In the data rows, the value 50 means zero.
Here are some points, each followed by its number:
array([32, 49, 60, 51, 48,  0, 60, 78, 55, 98,  4, 52, 63, 48, 24, 60, 78, 23, 42, 44, 81, 67, 92,
       51, 99, 47, 60, 34, 40, 74]) 0
array([22, 70, 88, 23, 47, 82, 58, 90, 94, 54, 44, 56, 20, 71, 87, 52, 38, 67, 34, 63, 29, 30, 51,
       47, 60, 63, 85, 42, 50, 53]) 1
array([33, 39, 45, 18, 53, 43, 58, 62, 76, 61, 22, 47, 45, 49, 64, 56, 75, 49, 53, 48, 57, 22, 62,
       58, 79, 55, 73, 68, 64, 56]) 2
array([95, 43, 41, 99, 26, 89, 24, 21, 25,  0, 99, 64, 56, 46, 52, 25,  0, 50, 34, 59,  2, 97, 29,
       61,  0, 42,  3, 21, 15,  2]) 3
array([35, 61, 46, 49, 54, 26, 57, 54, 30, 62, 27, 42, 70, 41, 29, 69, 72, 48, 69, 48, 78, 42, 55,
       43, 62, 49, 52, 53, 57, 66]) 4
array([32, 71, 40, 46, 57, 58, 43, 17, 53, 70, 59, 45, 57, 44, 41, 72, 73, 48, 67, 33, 58, 67,  4,
       43, 11, 44, 46, 42, 76, 51]) 5
array([72, 35, 43, 84, 48, 29, 47, 37, 30, 51, 59, 52, 74, 42, 39, 44, 39, 39, 48, 47, 49, 76, 54,
       57, 44, 42, 21, 39, 38, 42]) 6
array([52, 57, 50, 66, 44, 67, 62, 31, 25, 33, 67, 35, 65, 43, 50, 80, 47, 61, 62, 52, 60, 26, 20,
       45, 25, 42, 47, 69, 69, 58]) 7
array([27, 70, 67, 33, 54, 72, 62, 65, 89, 75, 30, 54, 39, 59, 67, 62, 60, 57, 43, 42, 44, 35, 34,
       41, 61, 59, 70, 52, 60, 65]) 8
array([50, 58, 40, 57, 61, 99, 59, 22, 17, 33, 78, 35, 41, 40, 62, 80, 44, 77, 67, 39, 66, 18,  0,
       24,  0, 37, 56, 76, 78, 59]) 9
array([62, 40, 23, 68, 68,  8, 52, 27,  0, 56, 36, 37, 83, 31, 21, 60, 72, 39, 76, 48, 85, 73, 56,
       61, 51, 41, 15, 47, 52, 58]) 10
array([46, 54, 56, 53, 54, 32, 58, 37, 46, 78, 30, 53, 42, 53, 45, 59, 70, 48, 52, 52, 60, 60, 52,
       46, 58, 45, 45, 48, 60, 54]) 11
array([58, 51, 59, 71, 44,  0, 53, 85, 37, 76, 20, 61, 56, 50, 29, 52, 46, 26, 34, 51, 66, 71, 99,
       45, 98, 51, 43, 29, 16, 56]) 12
array([79, 43, 15, 97, 42, 17, 34, 15,  0, 53, 74, 64, 89, 20,  1, 47, 46,  7, 58, 43, 76, 99, 65,
       57, 39, 31,  5, 24, 25, 34]) 13
array([45, 66, 58, 37, 55, 54, 42, 50, 77, 43, 40, 55, 53, 56, 45, 33, 52, 46, 48, 51, 31, 45, 64,
       50, 58, 53, 57, 54, 58, 44]) 14
array([52, 73, 99, 61, 32, 83, 38, 87, 90, 32, 90, 75, 21, 79, 72, 16,  0, 52, 11, 72,  0, 83, 72,
       50, 41, 54, 46, 16, 10, 23]) 15
array([61, 11,  8, 15, 61,  0, 30, 17, 78, 75, 19, 49, 73, 46, 23, 10, 99, 15, 66, 45, 46, 97, 99,
       95, 78, 50, 28, 45, 55, 43]) 16
array([42, 35, 26, 17, 69, 21, 47, 24, 67, 56, 35, 36, 52, 45, 44, 47, 83, 39, 64, 48, 56, 48, 57,
       69, 55, 44, 53, 63, 70, 51]) 17
array([36, 61, 49, 52, 50, 33, 56, 37, 54, 86, 44, 51, 59, 45, 37, 62, 66, 34, 49, 47, 61, 78, 38,
       48, 57, 44, 50, 30, 52, 63]) 18
array([44, 84, 99, 71, 39, 89, 57, 99, 69, 40, 50, 65, 33, 73, 60, 44,  4, 56, 14, 54, 24, 38, 65,
       20, 69, 56, 65, 40, 24, 54]) 19
array([51, 42, 16, 31, 64, 53, 41,  0, 43, 45, 58, 36, 59, 38, 57, 52, 76, 69, 83, 53, 53, 38, 16,
       68, 16, 50, 46, 61, 91, 45]) 20
New points follow, each followed by the numbers of its two nearest points above by angle, nearest first.
array([91, 41, 46, 92, 31, 83, 31, 34, 24,  8, 99, 64, 38, 50, 60, 31,  1, 49, 34, 59, 19, 88, 46,
       63,  6, 47,  9, 27, 19, 11]) 3 15
array([53, 39, 34, 43, 53, 24, 42, 39, 49, 52, 50, 50, 56, 39, 30, 39, 63, 29, 55, 49, 53, 71, 68,
       63, 54, 44, 36, 50, 44, 41]) 16 13
array([51, 36, 12, 15, 68, 57, 26,  0, 60, 30, 79, 43, 47, 46, 53, 22, 64, 60, 72, 46, 31, 62, 15,
       69,  2, 48, 46, 51, 80, 27]) 20 5
array([58, 37, 23, 26, 55, 19, 34, 16, 67, 51, 47, 54, 53, 49, 42, 28, 66, 34, 58, 54, 43, 68, 70,
       72, 54, 49, 52, 44, 61, 38]) 16 17
array([57, 54, 58, 80, 36, 48, 50, 70, 51, 72, 45, 52, 56, 49, 43, 63, 44, 47, 36, 38, 52, 52, 52,
       42, 57, 51, 39, 47, 37, 54]) 12 0
array([40, 38, 43, 36, 52, 22, 58, 38, 59, 65, 45, 38, 52, 48, 41, 54, 73, 40, 54, 53, 58, 47, 51,
       50, 61, 38, 59, 59, 61, 61]) 17 11
array([37, 73, 99, 57, 32, 93, 64, 99, 79, 43, 52, 65, 28, 75, 63, 38,  5, 63, 11, 55, 24, 29, 66,
       21, 77, 59, 83, 41, 14, 64]) 19 1
array([55, 61, 55, 52, 47, 91, 32, 27, 58, 28, 94, 55, 51, 50, 66, 39, 27, 67, 62, 47, 16, 68,  2,
       51,  0, 52, 33, 48, 62, 27]) 3 9
array([47, 31, 30, 12, 50, 23, 24, 24, 88, 43, 52, 58, 38, 62, 50, 16, 74, 33, 48, 54, 29, 75, 82,
       81, 49, 58, 51, 35, 58, 21]) 16 17
array([32, 56, 43, 49, 57, 65, 61, 31, 47, 71, 41, 44, 62, 37, 50, 74, 73, 51, 59, 37, 70, 39,  9,
       43, 43, 45, 58, 57, 76, 60]) 5 9
array([41, 33, 73, 31, 49, 39, 64, 66, 79, 55, 26, 49, 38, 62, 74, 44, 64, 53, 39, 63, 45, 33, 75,
       59, 85, 54, 67, 65, 54, 59]) 2 1
array([41, 44, 43, 20, 59, 50, 56, 54, 74, 53, 34, 33, 38, 47, 71, 62, 60, 62, 57, 49, 49, 15, 37,
       55, 56, 61, 71, 67, 68, 56]) 2 8
array([45, 54, 42, 28, 72, 40, 62, 60, 48, 69,  2, 29, 35, 43, 56, 76, 69, 73, 70, 38, 76,  0, 31,
       26, 65, 55, 81, 90, 82, 76]) 2 4
array([62, 43, 42, 50, 48, 51, 48, 59, 41, 44, 45, 52, 48, 47, 45, 36, 41, 54, 52, 52, 52, 42, 65,
       49, 62, 53, 55, 59, 43, 56]) 12 19
